One vector is turned by the same rotation once a step. Each row is the vector after some number of steps, and that number follows the row.
The counts run from 0 to 184.
[160 139 141 140 116  92 154 124 145  69 108 160 127  73 101 154 148 126
 126  92 109 141 117 107 137 145  91 100  92 128 142 130 168 189  82  96
 140 103  93 135 104 151 145 177 109 111 150 149 168 130 126 181 183 118
 101 150 126 161 116 159 133 138  95 126  77]
90
[160 124 150 147 160  94 132 114 144  97 114 129 132 113 124 135 130  92
 171 129 101 139 142 101 135 172 104 133  71 126 136 133 128 155  83  93
 173 110 108 172 125 159 132 151 145 115 144 152 211 106 120 183 172 129
 134 138 128 174 127 148 141 125 113 120  99]
18
[165 117 148 155 160 100 153 117 115  87 110 142 129 104 129 118 154 112
 106 109 116 119 125 111 102 142 106 111 116 128 125 137 143 155  79 105
 178 107  85 169 134 177 136 188 120  97 145 144 164  89 130 189 153 119
 139 145 102 170 134 171 158 147 131 103  82]
162
[166 145 170 120 126 108 137 138 154  84  88 145 124 102 103 119 138 101
 153  98 111 123 126  99 134 131 123 112  80 143 124 131 145 195  67  94
 165 124 130 127 101 196 129 132 129 117 169 154 158 127 137 178 152 136
 149 151 111 142  83 186 122 130 100 148  91]
101
[185 134 142 160 150  90 133 134 132  75 125 143  92 120 103 128 172 126
 115 108 126 131 115 134 130 110 102 107 104 136 113 120 167 175  92 124
 156 131 126 154 105 181 144 156 117 105 175 150 166  95 124 177 156 128
 158 155  92 152  99 164 131 151 121 109  79]
63
[169 128 141 161 143 108 125 135 145  74 102 130  84  92 138 154 150  94
 121 126  82 106 138  90 120 130 115 124  72 135 148 139 137 191 118  99
 149 127 105 150 124 167 136 161 104 123 150 142 197 104 124 199 135 151
 148 151 151 145 117 145 141 118  92 131  95]
77
[152 142 127 125 118 128 110 145 150  72  90 144 104 118 120 135 174 104
 128 141 130 173 124  87 120 138 100  85 106 136 117 110 165 152  88 105
 122 125 125 147 134 168 146 146 107 113 161 158 171 102 111 182 177 148
 140 114  90 160 119 182 109 159 152 129  62]
134
[155 130 152 152 158  91 142 114 124  90 100 135 124 108 125 124 128 112
 130 113 109 122 135  96 122 164 100 130  83 123 135 133 123 165  83  89
 175 116  77 159 120 178 117 190 132 104 137 137 162 101 129 176 158 121
 155 150 126 162 128 158 144 115 108 114 102]
163
[161 129 158 136 152 115 161 132 126 106  90 118 121  90 130 106 125  96
 135 112 100 119 131 109 101 152 115 116 100 133 122 127 121 176  66  80
 189 104  97 155 125 180 134 167 130 101 146 149 162 107 138 188 170 134
 149 159 127 159 114 177 155 132 132 121  83]
10
[168 114 125 148 134  97 143 110 136  64 138 155 150 100 118 135 175 122
 137 127 104 132 121 112 132 150  92 113 105 112 140 129 177 165  86 113
 145 127 109 159 131 153 151 162 112 105 149 144 188  96 103 184 169 121
 113 141  98 190 124 140 118 133 108 111  81]
169
[161 149 137 172 115 108 124 118 171  44 110 155  99  94 112 137 158 158
 108 125 124 130 108 120 134 136 120  98  76 131 132 110 163 204 102 103
 115 132  86 115 128 172 138 177 104 122 143 145 147 117 109 176 133 116
 128 130 124 146 108 147 130 139  73 153 108]
39
[161 168 157 145 124 114 128 137 154  55 103 161 129 114 110 152 157 122
 111 108 142 156 119 113 123 148  91  91 108 134 117 103 159 160  98 131
 139 131  83 129 102 186 133 183 124 133 156 148 162  98 136 186 138 104
 136 119  94 141 120 184 124 154 133 109  76]
138
[146 146 151 164 149 145 137 104 186  81  94 143 126  96 137 146 128 120
 103 119 107 149 123 106 105 158 125 100  78 137 106 112 132 181  97  99
 131 115  93 130 146 160 128 157 149 115 147 158 173 117 130 181 138 122
 125 121 109 169 130 181 144 140 111 151 105]
41
[144 154 146 156 165 101 138 121 141 100  96 119 134 123 116 127 131 120
 146 137 132 152 123 120 134 153 100 113  92 149 119 132 136 175  76  97
 171  95  95 170 112 144 133 151 149 104 142 151 187  85 126 184 154 120
 157 132 116 168 118 185 148 131 132 109  99]
57
[164 105 159 135 131 100 141 116 144  69 122 169 108 109 122 136 165 119
 114  91 103 125 127 111 102 162 100 105  99  94 122 117 136 151 118 100
 163 145 116 115 115 203 129 157 115  99 162 148 164 120 126 164 180 127
 140 155 102 167 130 155 132 138 117 123  83]
165
[143 132 139 163 154 123 142 121 171  81 114 144 120 101 153 156 153  98
  93 122  94 144 110 111 105 161 117  88  79 110 132 127 147 166 115 107
 118 122  95 143 156 183 124 172 113 122 149 142 188  91 122 198 131 109
 131 124 105 175 136 149 128 161 110 142 100]
80
[138 147 142 141 122  94 125 129 143  84 109 132 141  91 104 102 136 115
 158 135 128 163  97 105 137 152  99 130  88 141 144 130 156 182  64  95
 161  98  80 166 112 173 130 156 128 122 140 133 154 104 131 184 162 123
 139 137 122 164 104 163 129 132  86 131 107]
97
[126 106 146 130 136  92 107 112 149  76 100 159 105 110 124 117 156 106
 162 112 130 164 123 118 132 176 112 103  70 111 145 130 137 155  80 100
 137 148 104 137 132 181 122 142 119 112 152 135 160 119 116 195 193 122
 125 125 109 186 114 156 129 148 103 135  83]
172
[153 119 148 133 151 110 152 127 121  96  99 139 110  94 129 108 148  99
 120 109 128 131 106 123 103 163 119  87 120 129 106 120 129 163  79 102
 177 106  94 151 140 183 139 158 123  89 151 147 162 101 136 170 171 116
 130 159  84 176 132 183 153 169 148 122  83]
9
[158 148 166 151 141 131 147 116 151  91  83 127 128 105 124 123 120 109
 111 106 117 144 131 105 111 144 103  89 105 146 112 128 134 178  72  79
 152  96  89 158 129 164 128 169 132  90 142 144 157 118 131 168 147 118
 154 131 122 143 118 184 148 144 144 142  72]
49
[169 140 151 165 164 112 161 132 147 103 111 125 112  91 119 134 117 115
 132 113  82 110 123 132 107 153 124 102  77 139 122 126 133 201 105  93
 168 102  92 164 129 142 137 156 133 106 142 170 192 105 135 191 132 138
 127 163 128 171 111 173 147 146 108 121  96]
155
[181 109 147 141 131  83 155 136 123  62 128 161 104  93 111 115 160 126
 132 108 106 112 124 115 109 139  91 116 117 100 145 110 150 164 109  90
 190 134 102 134 114 186 142 164 107 106 147 152 156 111 109 159 159 123
 147 167 115 151 124 167 142 132 108 111  86]
12
[138 133 133 166 146 112 108 114 154  76 103 126 113 108 136 149 130 106
 149 129  89 143 133 101 137 128 131 124  66 142 136 139 164 193  77 106
 141 121 113 158 141 176 143 140 119 128 150 139 200 117 111 202 137 152
 130 129 123 175 105 146 117 136  88 151 100]
30
[171 152 139 136 131  99 131 158 125  74  96 145  83  81 111 110 160 127
 151 135 121 137 115 133 118 117 115  92 106 133 136  99 147 169  85 118
 184 129  89 147 109 180 156 161 119 140 159 152 152 115 148 180 163 153
 127 160 121 151 113 185 151 134 117 109  89]
149
[146 150 137 149 126 112 109 143 163  58  98 138 116  97 133 132 141 113
 151 155 107 153 129  92 136 145 129 136  69 128 149 119 152 179  96  95
 150 126  86 140 138 184 142 142 125 146 148 161 191 116 112 204 143 146
 135 121 133 164 102 165 115 129  83 151 122]
183
[158 135 129 152 125  99 128 103 163  74 123 140 114 114  94 151 160 136
 118 108 115 152 112  89 134 131  86  96  91 138 140 136 177 188  95 105
 121 121 108 146 111 137 145 170 101 101 148 138 180 121  98 191 166 116
 138 145 121 159 105 152 135 133 110 127  78]
129
[158 140 139 142 125 135 117 140 157  72 101 147 112  78 139 133 158 144
 139 156 121 149 116  95 116 153 110  98 125 129 114  98 160 177  88  92
 158 122  94 157 156 152 164 163 112 123 131 178 186 112 110 163 160 140
 125 120 108 177 127 172 152 138 136 120  92]
44
[141 110 133 167 168 109 125 103 163  96  93 126 109 119 126 122 137 114
 127 130 110 139 110 110 110 156 126 105  78 127 127 136 131 180 102  91
 130 122 103 152 155 171 127 149 121  91 131 139 183  99 103 188 155 118
 170 110 107 182 113 150 144 162 116 150 120]
120
[155 149 168 141 165  96 126 139 154  86  87 120 109 135 123 127 143  88
 133 122 120 133 135 104 117 146 113 114  85 125 119 128 129 174  87  92
 164 122 128 134 115 196 128 141 137 111 166 137 162 105 126 164 156 137
 201 145  98 152  92 184 128 152 136 129  87]
61
[157 129 143 152 120 137 113 138 148  68 110 151  94  98 138 131 155 118
 127 114 102 135 119  97 113 109 138  92 102 150 112  94 155 169  71 116
 145 133  99 138 168 206 150 164 100 129 156 159 160 130 111 187 164 149
 125 127 104 147 119 179 134 140 127 148  82]
36
[181 129 112 151 116 109 143 153 147  82 120 151  98  81 116 113 169 140
 133 131 105 125 106 118 111 137 104  88  97 113 135 101 168 188  98  91
 158 120 111 137 143 141 157 136 114 119 144 169 180 111 125 174 157 151
 129 164 114 173 112 169 140 151 109 138 109]
4
[153 125 138 145 129 121 130 145 139  84  81 142 115  91 150 134 131 105
 125 139 104 135 130  85 100 165  98 118 103 120 137 119 140 159  95  93
 161 113  83 163 149 174 139 184  94 144 131 149 179  94 118 193 154 126
 134 127 140 165 148 159 146 124 134 112  97]
84
[151 155 136 145 143 113 124 148 139  98  83 119  94  95 115 105 128 101
 150 135 124 152 121 122 126 136 114  86  74 150 134 113 130 179  70  96
 167 116  98 155 116 169 134 145 126 128 156 147 147 117 150 190 156 157
 136 142 139 154 104 192 149 139 106 132 107]
148
[157 133 166 156 142 124 134 113 170  81  99 141 117 122 131 159 145 115
  93  92 102 131 135  80  91 123 110  99  91 119 106 134 160 181 109  98
 129 133 131 140 132 173 124 163 119 100 147 143 186 115 102 178 156 124
 164 126 105 140 116 165 124 150 139 141  71]
127
[136 138 145 151 131 110 134 126 180  66  78 127 104 101 105 102 134 140
 135 149 136 139  98  89 111 156 102 115  89 127 131 123 136 185 101  70
 142 114  76 140 128 168 123 160 114 119 122 152 139 104 113 177 147 115
 172 119 117 160 106 162 129 147  99 148 124]
46
